One vector is turned by the same rotation once a tick. Each row is the vector after some number of ticks, and that number follows the row.
The counts run from 0 to 527.
[  8   9  14   3  -5  11 -25   9 -17 -32  14   0   2  16  -4  -3   5 -14
  10  -3  13   3  -4  -4   0  -7 -11  -2 -10  -8 -19 -14  -5   6 -42  -2
   0  30 -11  -4 -27  10  27   6   3  -5  25  38   2   3  -9 -20 -17 -33
  -4  -7  16 -12   6  20 -12 -55  -2   4   5  12  -2 -16  32 -17  10  41
   9  24] -> 80
[-18  -8 -17  19   7 -11  -6  23  38   0   1   6   8 -10   5   9 -37 -12
   6  18   3  20  17 -13  29  14  47 -14   2 -19  37 -20 -35  -7   8  15
  25  19   4  20   8  -1  -3   5 -18  10 -12 -22   5   5  -4  -4  20  11
  19  -2   6 -20  -7   9 -30  -4 -13   5 -17 -34   7 -15  -9  -5 -21   2
 -20 -16] -> 487
[ -7  -4 -15   4   2   3   0  22  -6 -10  17 -12  -2  -8  41  27 -43  15
  -8  -5  -4   3 -14 -19  13  -4  34  37   5 -12  17 -12 -27   1  10  -5
  24  11  13  25 -22  -7   0   9 -14   8  -3 -16   0   4 -41  10 -20 -12
  16   9  13  10  -3  -3   2  13 -18   2  20 -40   1  -4 -27   1 -19  12
 -24  -4] -> 299
[ -4   3  27 -25   2   2 -18  26  -5   2  11   9 -13  13  -9 -14 -26   9
 -14 -26 -17   5 -22   9  22  17  15 -17  10 -11 -15 -11   3 -11 -16  -8
  -2   1  -3  -2   5 -20  13  26 -14  -1  18  19 -28  12 -21  13   2 -17
 -18   4 -12  24   1  27  -5  16 -55   1  12 -15   8  -5 -17  -5   4  42
 -22   6] -> 440
[ -7  -9  15 -10  22  23  26   0 -14  12  12  10 -12  26  -6   2 -12  -3
 -35 -12 -32   9 -14 -21   0 -15 -21  22  -2   4  -7   0  12  34  18 -11
 -12   4  17  15  18   8 -22  12   3 -27 -13  29 -18   5   0 -13  -8 -10
 -12  28 -36  32 -12 -29   5  38  -3 -15 -22 -24   0 -16 -23  -9  11   3
  19 -19] -> 39
[ -2 -13   0 -31  -8   4  -2 -29  17  30 -18  -8 -12  18 -20  15  17   2
   0  14 -36  14  -5  22 -25 -18 -35 -25  -6  16 -15   4  -3 -28 -13   8
 -15   4 -33 -22  37  14  10 -19   6 -28   1   1 -22 -14  18  14   5 -15
  -2   0  -1  12  20 -15  29 -13 -22  -6  -7   3  16  18  16 -17  14  -2
   0  14] -> 384
[  3  13   2 -36 -13 -21  23  -5  -1  -6 -19 -31  19  26 -11  17  27  12
 -15  34  -3  -6 -13   7 -26 -13 -24 -12  -7  20 -40 -14  33  -5 -10  -8
 -10 -21  -8 -14  -7  13   9   1   2  -2  12 -35  -4 -26 -14  11 -17 -17
  -3   4 -14  10   8 -17  19  -6 -11  -6   7  19  18   6  20  -4  34  13
   4   0] -> 71
[ 15  25  15 -23  -2  -7 -20 -11 -20  18  10 -52   4 -10  20   4 -15   5
 -13   5  -5 -15 -25   2 -22  -9 -20  48 -12   4  -5 -15  37  -2  11 -26
   9 -14  28 -23 -11  11   4   9  13  -1   4  -6  18 -18 -21  29  -5  -8
  17  18  -3   1  -7  -2  -6  18  -5  10  14   9 -27 -19  11 -16  -8  -9
  12  -1] -> 5
[ -2   6  14 -20   4 -24   0   8 -18   6   1 -49 -24 -28  24  16 -14  17
 -15   3   2  -5 -26 -21   8   7 -11  25 -23 -23  -9 -11  18  -3  18 -36
   8 -12  19 -18 -20   4   4  19 -16  20   2 -17 -13 -25 -39   6  -9  -7
  19   5   6  13  -4   1   6  22 -26  -4  33  -3  -7 -22  -3  -8   3   7
 -13  -5] -> 3
[  1  17 -15   1  -6   0   2   2  10 -20  16  25   5  40 -34 -34   6 -26
  -8   1  19  16  28 -23  -5  31  -5 -40 -14 -11  -9 -21 -18  -7  -6   6
   7   0  -9   9  15 -28 -36 -15 -11 -28  11 -12   6  15  -8 -10 -10  -6
  -3  11  -4  -3 -13  13 -20 -21   2 -23   0  29   5   5 -14  15  15  30
   5   8] -> 153
[  0  -6  -3   8  -1 -14   3  10 -15 -24  26 -12  -1  15  40   1  -5  14
 -16  -5  21  -9  -8 -11  18  17   1  29   1 -17   3  -1  -5  20  23  20
  27 -13   3  16 -25 -33   5   8  -2  -3  10 -20   3   3 -37  -3 -15  24
  12  -8  16  19 -40  12  -5   3   1 -43  14  -7 -39 -13 -21   3   2  10
  -6  -8] -> 406
[ 22  11   0   6 -19   8 -19  19 -17  -8   7  19  -3 -12 -11   4 -18   0
  28   8  19 -14   9  19  -7  12  25 -33  -6  28 -19  -6   5   4 -22   8
  22  -9  -2  -2 -24 -12  15  28  25 -14  26  28  35   8  18   7   4 -20
  -9 -13 -11 -29 -15 -24  -4 -16   5   6  39  16  15  24  21   3 -28   0
   2  -2] -> 186
[ 26 -43 -24  28 -27 -22  -5 -12   4  -6 -34  15   5  -4  -4 -14   0   6
  20  22  25 -13  -1  -1   7  34  16 -13  -7  -4 -17 -13  -8 -11  -7   1
   5   3 -12  24 -18 -13   8  12 -29  -3  -9 -29  29  20  -8  -1  -4  41
  -8 -11   4  -1  19 -14   2  -6   5  -4 -20  -3  20   1 -25  23   4  19
   0  -9] -> 171
[-32  27  -9   2  10   4   9   1  26   6  22 -18   8  -2 -14   4 -11 -39
  -4 -12  -1  27  16 -38  -7  -7  -4  -4 -26 -27  38 -15  -9 -10   4   3
  12   8  25 -17  24  27 -27 -40   0  -2  -8 -12  -2 -20 -16 -12   8 -25
  17  25  -4 -20  -4  20 -15 -18  14  -7   3   1 -10 -27  11 -11   3  -3
  -6  -3] -> 84
[-14  11  15   7   0  12 -25 -11  -1  19 -18 -33   6 -21  23  16   5  -7
  25   3  -7 -16 -10  25 -21 -35 -10  29 -11   7  12  -7   5   2   4   1
   1 -28  10 -10 -14  23  17 -22   9  12  -1   5  16 -17  18  16   8  14
  16  -3  17  -4   4   1   6 -16  44  29 -18   0  -4  -1  32 -11 -15 -28
  11   9] -> 131
[ 32  12  -9   5 -20   9 -38   2 -18  32   9  -2 -15 -29  20 -25 -23  -1
   4 -16   3 -29 -19 -16 -22   1 -18  26  -5  -3   3  -9  12 -22  -6 -45
  -9  10  17  -9   9  -8  10  22  15   5  -4  25  27  -3 -17  -7  -1  -3
   1  23  -3 -14   4   7 -12   8   7  21  18   2  -8 -26 -11   7 -19 -20
  17  -3] -> 113
[ -7  -5  -1   6 -17  12  -7 -45  20   5   6  -3  -9  16 -26 -31  -4 -26
  21 -26  -2   8   2   4   0  11   4 -29 -16   5 -17  21  17 -22   1  19
  15 -10 -14 -10  18  -5  10 -38  12 -27  22   5  24  20  -6  22  20  -7
  -8  -7 -13   3   7  14   6   3  17 -22 -15   9  -4  28   3  -3  -6   0
 -12  30] -> 448
[  6  15   3 -32 -12 -15  13  -4 -16   5 -13 -32  20  10 -25  24  25  17
 -18  21  -8  -4  -2  14 -30 -18 -18 -14  -8  21 -33  -2  39  -9 -15  -8
 -13  -4   3 -22   1  32   1  -5   5  12  -3 -21  -7 -24  -7  14 -15 -27
  -2   0 -12   1  14 -21  33   6 -18  -7  13  16  15  15  36 -17  23  10
  -1   8] -> 70
[ -6  12  37 -20  32 -18 -11  38 -15   4  11  -1   1  -4   5  19  -2  18
  -5   3   6  -9  12  23  18 -10   0  -2   9  13  24 -23 -24   5   5  26
   8 -36   5 -15  19 -22  -3  10  -6  -5  10  10 -29  -6  15  19  19  11
  17  -1   7  13 -54  14  -3 -12 -29 -23  34  14  -9   3  -3 -15 -19   4
  -4 -12] -> 265
[-31  11   3  -5   4  31   8  -1  17  16 -24  10 -13  25  12  -6  12  -2
 -17  -6 -29   0 -26  -5  -2 -24  -6  -2  15 -11  -4   5  -1   1   4  -5
 -28 -19 -18  21   6   3  11 -21  -5  10  -1  -9 -19  -5  -1   4 -12   2
 -20  17 -13  42  25  11  -2   1  28  22 -44 -30  27   2 -16   8  25  -2
   8  10] -> 494
[-18  24  -6  10  -2  19  -7  10  12 -10   6  30  22  41  -1 -16  49  -3
  -5 -17  -2  -1  26  21 -23  -2   6 -14  23   6  -1  16  -1   5  -1  34
 -12  -5   0  19  -4  -1  -2 -28  10  31   3  -9 -15  12  19   3 -15   4
 -19   6  -2   9  13  17 -17 -18  34   0 -39   1 -13  23   4  17   5  -7
   1  17] -> 26
[-19  18  29  -3   4  12 -19  16   4  11   0  -9 -38 -27  -5   0 -25 -24
   6  -8   1   4 -12   1  26  12  10   1 -18 -21 -13 -14   8  23   9 -26
  13  -8  14   5 -27  24  17  24  -5   8  20  30  12  -1  12 -11  22 -27
   9  -8 -19 -13   3 -12 -44 -10   7  28  -5  -7   5 -18  20 -26 -24 -11
   6 -10] -> 254
[ -6  -5  12   5   1   7   9  14  -4 -23  18  25 -21  35  -5 -19  38   8
 -23 -15   5   1  10 -12  16  22 -10 -17   3  -9 -31  25   1  36  11  26
  -5   1 -12  16 -16 -13  10  18   6   5  28  25 -22  14   5 -32  -8   8
 -15 -18 -14  21 -20   1  -4  -1   0 -41 -10  -3 -28   7 -15  -3  10  11
  11  -3] -> 216
[ -6  -7  14   9   4   6   5 -20 -20  13  -2 -24 -13 -18  15  22  34  12
   3  -4   0 -11  12   3  -2 -22 -23  28 -15   4   0  26  12  35  22  -4
 -11 -21  13 -10 -20  32   4 -18  14  25   0  23  -5  -8  24 -15  -1   9
  17  -9   8   2  -8 -13  13  13  36 -13 -21   4 -28  11  15 -13 -12 -43
  19  -3] -> 462
[ 27 -16  24   8  -8 -13 -25  22 -16   6 -36  29  -3 -15 -25 -12  11   9
  27   2   6 -14  24  26 -13   2  -1 -36  -4  24 -13 -15  -5 -13  -6  11
  -6 -23   1  13  -2  -5  -3  37  -7 -11  12  28   8  26  44  13  12  27
  -8  -5 -16  -7   1 -13   1   5   0  10   3  15  27  19   6  14  -9  15
  20  -3] -> 500
[ 29  -5  33   2 -11  -8 -37  -7 -25  -9 -10   1 -37  -7   2  -9  32  25
  17  -6  15  -9  14  20  -6   7 -24   0 -12   2 -28  -7  -8   4  -8 -15
  -6   5 -13  -8 -24   4  21  23 -12  11  28  43  -4  29  29  -4   1   4
  10 -30  18  -7   4   7 -13 -16 -11   5 -14  26 -11  20  13  -9 -16   9
  21  21] -> 393
[  4   6   5 -10   8 -13   9 -27  -2   1  15 -30 -16 -21  -9   6  11  -9
  -7 -26   9  13  18 -33 -17   6 -17  10 -39 -16   4  -2   5  -4  36 -31
  -9   8  37 -20  -1  36 -42 -40 -17  11 -10  -9  -3   6 -24  -5 -11 -27
  25  26  -9  -9  12  -9   5  18  -4 -19   8   7  -8   2 -12   4  -4  -6
  -7   5] -> 398
[-31  13   1 -15   8   4  -2   6  23   1  10 -30 -21 -21  16  39 -31 -17
   8   0  -2  19 -17 -15   9  -1  27   6 -14 -21  14 -19 -28 -14   6  -9
  14  11   6   1 -10  15  -3 -29 -18   6   7 -20   4  -9 -31   7  -3 -48
  25   4   7  -3  15  -5  -7 -19 -19  13  28 -22  17   1  -9 -13 -13   6
 -33   1] -> 191
[-40  -9 -19  32 -12  22  13   5  13  10 -21  -8  10  -2   0  -7 -28 -20
  19  -3  -2  -3 -21  -8  12 -14  10 -24 -13  -9  16   6  21  -2   8  13
  17 -57  11  11 -10  -8   7 -21  -2  -7   7 -24  18 -18 -11   3   5  16
 -23   5 -16  16   0   4  15   7  64  -9   4 -12  20 -17  23  -1  23   0
 -12   0] -> 307
[ 17  -7  -9  20  -5   2 -28  -4   4  -6   6 -18  -1  31  21 -12 -15  33
 -14  13 -15   8   9 -19   2 -36 -13  28   8  17  12   2 -22 -18 -18   1
  -2  35 -23  -6  18  -9  17  -9 -14 -11  15  11 -12  12 -15  10 -17  12
  16  -5  41   4  -1  34  20  13 -28  -2 -26 -18  -2  23 -12 -17 -17  17
  11  25] -> 160
[  5  11 -46   8  -8  -6   7  -8  18  17  -4   6  40  20  -4   7  -7  -4
  -4  42  -3  -7  23  12 -28  -2  14   0  19  29  13 -11  -7   5   5  27
  22   7   1   3  30  -3 -12  -3  15 -17 -31 -35  31 -17  12  14   3  12
   2  10  -1 -25 -14 -30  -1  -3  18   4 -11   6  -7   4  10   4 -14 -37
   6 -18] -> 418
[  7  28  -2   6 -12   7 -11   7   1 -16  19  15   3  37 -14 -23  33 -18
   0 -18   8   6  28 -27 -28 -11 -25 -25 -13  12  -3  12  -2 -22 -17  25
 -19  -2  -8  -4  18  -2 -19 -23  19 -12  32   8   6  -3  -6 -13 -20 -14
 -16  16 -10  -7  -5  16   7 -30  27 -26   9  23  -7  16   0  14  20  10
  18  18] -> 151
[ -4  25 -10 -24   6  -7  10 -19   2  23  -4 -19  38  26  -3  -1  28  20
 -17  25   2 -27  12  37 -14  -9   3  19  24  25  -8   2  14  18   6  13
   3 -21  -2 -15  14 -13  18 -24  17  18 -14 -24  -1 -23  17  24  11   5
   8  -4  11   4 -24   3  -1   4   3  -6 -32  28 -20  27   3   0 -19 -32
   3   4] -> 527
[  5 -22 -15  15 -15  -5 -11 -16   8  25   7 -12 -14 -27   9  24 -22  11
  25   1 -12   0   3 -18  -3 -34   7   6  -6  17   7  20 -19 -33 -17  -2
  -3  40 -15 -19  27  17  24 -18   7 -18   9  26   8  -7  -8   3  13 -14
  19  -7   9 -19   4  -2  37  15 -13  -7  18 -24  27  17 -12 -16 -25 -17
  -1  10] -> 51
[-10  -9 -21   8   2  12 -11  34  -2  -8  -9  16 -33  12  48  22  -6  22
 -18  13 -25  20 -10   3   4   5  -2  -1  13 -25   8  -3 -23  16   9  -2
   6  -5  -6  30 -36  -8   8  36 -22  27  -7  -6 -28   0   0 -15 -30   6
 -15   1  20  14  16 -10  -9  -5  -3  27   0 -42  -4 -18   7  -8   5   8
 -17   0] -> 424
[ 13  31  19 -23   6   3 -18 -19 -24  18  10 -38  20  -2   9  -4  -6  -5
  -8  -5  -1 -36 -25  13 -25 -20 -11  46  -8  17 -14  -6  39  10  -1 -12
   7 -12  23 -22  -5   7  13  -2  26  -2   8   4  30  -8 -17  26   5 -16
  11  10 -10  -3 -10   2  -3   8   6   7   3  11 -27  -8  15  -1 -16 -12
  18   5] -> 6
[ -5  -2  23 -14  18 -12  10 -10 -12  -2   1 -42 -19  11 -15  -3 -28  16
 -29   6 -11  14  -6 -19  29  -5 -33  22 -18 -13  -3 -15   4  21   5 -33
   9  -9  11 -24   9   0  -2   2 -26 -22   3  10 -26 -12 -22   1   6  -9
  27  -2  13  17 -24  18   4  28 -29 -21  -4   6  -6 -12  -1 -33   5  20
  -6   4] -> 334
[ -7 -25   7  13  11   1   3 -25  -7  14   7  -2   9 -14 -25   4  19  -6
   5 -31  -9  13  36   2 -20 -19 -27 -16 -19   0  22  20   0  -1   7  15
 -11  -1  29 -29  31  29 -18 -38   1   1 -21  26 -17   2  22 -14   6 -10
   3  13   2  -9  -1   2  29  10  15 -30  -7  16 -19  -9  23 -13   7 -20
  -2  11] -> 274
